(in the rows, 128 means zero)
Where one turn sends some rows of the set: a few examples, then the rows asked
K895: [ 87 117 131 117 151 123 129 161  87 149 157 156 114]
K262: [ 71  95 104 129 144 120 133 129 109 134 173 139 128]
K880: [ 87 120 134 121 139 122 124 161  88 159 154 150 113]
K563: [115 121 117 146 127 150 138 139 123 133 172 148 129]
K313: [ 94 120 121 120 121 138 120 107 118 135 126 151 157]
K354: [134 110 156 121 140 134 135 150 107 121 148 136 116]
K808: [ 93 110 129 131 135 120 109  86  88 153 151 123 143]
K87: [135 109 154 115 137 130 129 151 114 125 144 132 117]
K570: [ 90 124 115 119 125 136 120 101 115 131 134 159 155]
K90: [ 99 118 117 124 123 141 127 106 114 131 126 156 158]
K901: [109 116 117 100 164  93 141 123  97 149 162 125 148]
K389: [ 85 125 129 126 149 126 126 156  93 157 159 157 112]
K408: [113 116 139 100 137 139 115 108 110 151 133 125  99]
K2: [145 122 106 134 136  99 118 121 103 120 154 153 129]
K581: [131 110 162 116 137 134 124 150 107 129 144 140 120]
K515: [ 95 122 127 122 123 142 123 100 120 136 135 158 155]
K331: [108 109 141 104 145 143 113 108 110 147 140 130  94]
K214: [135 116 136 105 135 118 134 114  67 126 138 120 131]
K250: [104 110 142 106 139 135 107 112 112 150 137 123  97]
K44: [ 91 102 132 121 133 115 110  94  80 150 153 122 145]
K93: [123 118 111 146 127 148 139 140 122 141 167 149 127]
K763: [117 113 110 104 167 102 148 125  97 148 160 124 148]
K152: [130 125 134  98 136 114 133 114  70 125 140 118 133]
K567: [109 112 117 107 172 102 149 126  98 146 166 126 146]
K790: [149 124 104 139 136 111 119 120 100 127 144 154 133]
K576: [123 123 111 139 123 147 146 137 121 136 167 152 134]
K142: [ 73  98  99 134 143 124 127 125 100 132 172 146 131]
K591: [ 89 110 135 125 137 115 111  90  81 148 153 129 148]
K26: [ 74 101  99 132 136 122 126 124 102 132 177 138 136]
K512: [ 83 126 129 120 142 117 128 159  88 152 159 151 114]
K246: [111 118 107 104 161  96 149 122  99 142 166 124 143]
K109: [145 124 110 140 137 106 120 116 106 123 152 160 128]
K341: [130 121 126 103 142 111 128 118  65 121 141 121 129]
K98: [148 119 107 137 143 106 123 126 109 123 144 157 126]
K884: [106 117 140 105 139 144 111 101 112 146 144 127  98]

K515 -> K790
K93 -> K152
Now find these:
K98 -> K901
K576 -> K341
K313 -> K109
K884 -> K90
K214 -> K26

Where one turn sends some rows of the set: a few examples, then the rows asked
K914: [131 170 136 107 160  71 120 158 156 155 129 133 151 145 106 144 137 124
 112 119 140 132 124 135 125 114 107 142]
K22: [121 120 120 131 136 131 137 177 141 173 111 120 159 142 132 125 116 109
 100 138 136 164 115 106 112 132 113 125]
K3: [160 131 124 121 149 106 132 167 124 150 101 130 140 125 122 143 116  99
 125 140 158 154 115 115  91 134 126 138]
K419: [140 129 116 109 172 100 121 157 135 157 125 116 162 136 104 147 133 100
 118 125 159 146 118 122  82 116 126 130]
K635: [142 150 104 100 145 157 139 120 118 135 116 139 165 141 143 141 165 102
  92 149 141 136 132 140  92 107  88 141]
K510: [170 153 120 103 144 164 134 134 120 175 111 157 153 149 121 149 144 118
 103 129 142 143 114 127 136 125  81 125]
K728: [123 155 111  93 140 160 111 155 142 143  93 173 157 136 121 158 141 112
 121 126 137 132 126 154 124 110  98 133]
K842: [117 139 128 123 138 113 143 148 140 181  98 105 135 119 147 118 124 130
 100 137 141 163 125 121 120 133 124 122]
K971: [118 166 115 138 162 139 125 123 159 121 142 158 134 118 128 142 134 134
  96 120 147 120 114 137 128 115 118 108]
K723: [147 157 124 150 144 146 147 141 117 145 119 137 131 110 111 156 127 130
  84 120 119 161 147 143  74 144 107 134]
K699: [122 168 140 108 152 108 169 146 151 154 103 113 124 125 116 119 147 129
 111 113 127 130 130 130  94 131 122 139]
K346: [168 163 125  98 146 145 121 128 119 152 108 141 158 129 136 159 150 112
 108 125 161 133 128 135 148 109  86 113]
K420: [146 143 157 133 131 127 148 177 131 137 108 134 130 140 114 130 110 115
 124 114 130 153 135 121 109 134 110 138]
K137: [129 176 110 171 163 139 130 127 124 160 141 117 159 126 139 129 142 113
  73 121 133 136 128 122  97 120 116 123]
K647: [111 121 104 115 145 109 124 175 141 152 118 102 178 145 132 143 128 108
  86 132 137 141 123 124 117 118 105 135]
K642: [147 170 141 138 167 122 142 140 139 158  95 133 150 108 111 166 151 141
 105  84 125 141 126 141 104 135 101 111]
K913: [115 165 106  85 140 175 127 143 146 149 104 172 145 126 119 141 139 115
 105 141 141 142 127 137 104 123 114 136]
K717: [132 178 107 161 156 132 139 131 121 137 115 118 164 125 154 135 141 120
  63 120 122 122 119 126 101 133 108 141]
K540: [118 170 116 148 152 139 132 120 151 153 131 157 136 149 104 135 142 146
 114 115 112 142 114 147 126 116  89 123]
K452: [150 146 124 101 145 103 146 145 118 152  87 107 134 122 118 137 121 124
 111 130 142 155 124 128  89 148 120 155]
K177: [114 141 117 108 144  87 125 153 140 165 101  90 157 124 143 141 132 128
  94 127 142 143 130 138 137 120 110 128]
K478: [142 147 122  90 165  94 129 145 128 165 105  97 157 137  94 147 131 129
 112 107 143 148 124 130 100 132 112 142]
K514: [114 160 104  88 144 160 120 135 139 147 104 150 138 118 121 151 148 116
 113 131 143 128 146 167 114 103 112 126]
K798: [160 176 110 146 141 116 119 166 130 144 131 159 155 118 106 177 125 105
  86 141 140 154 129 121 102 134  95 134]
K72: [132 183 114 130 172 100 127 141 154 138 120 145 172 108 122 167 165 114
  88 123 141 134 118 128  80 120 108 123]
K447: [124 183 122 143 129 138 123 140 140  92 119 151 151 126 131 147 129 118
 111 129 139 141 126 126 132 113  89 124]
K457: [154 175 125 181 151 124 119 143 117 156 114 131 156 129 150 146 132 117
  93 112 134 131 120 127 134 124 100 120]
K412: [120 184  96 140 126 158 157 138 140 125 121 134 132 135 103 138 140 120
 100 130 114 128 126 130 118 124  85 132]
K170: [139 152 124  98 159 160 134  98 124 156 124 146 150 130 147 129 158 125
  93 140 150 150 133 140  96 114 108 126]
K380: [130 139 121 118 151 111 130 174 142 124 154 134 141 139 111 139 117 100
  90 137 148 131 138 128  92 119 125 145]
K675: [123 175 120  90 133 161 112 136 137 163  99 163 137 124 114 147 134 124
 123 132 144 155 141 148 128 115 106 125]
K487: [144 189 121 163 154 131 121 142 122 164 121 125 176 142 127 143 131 125
  79 105 124 141 115 113 132 133  91 130]

K723 -> K798
K452 -> K3
Now find these:
K346 -> K170
K457 -> K137
K22 -> K647
K540 -> K412
K420 -> K380
K913 -> K728

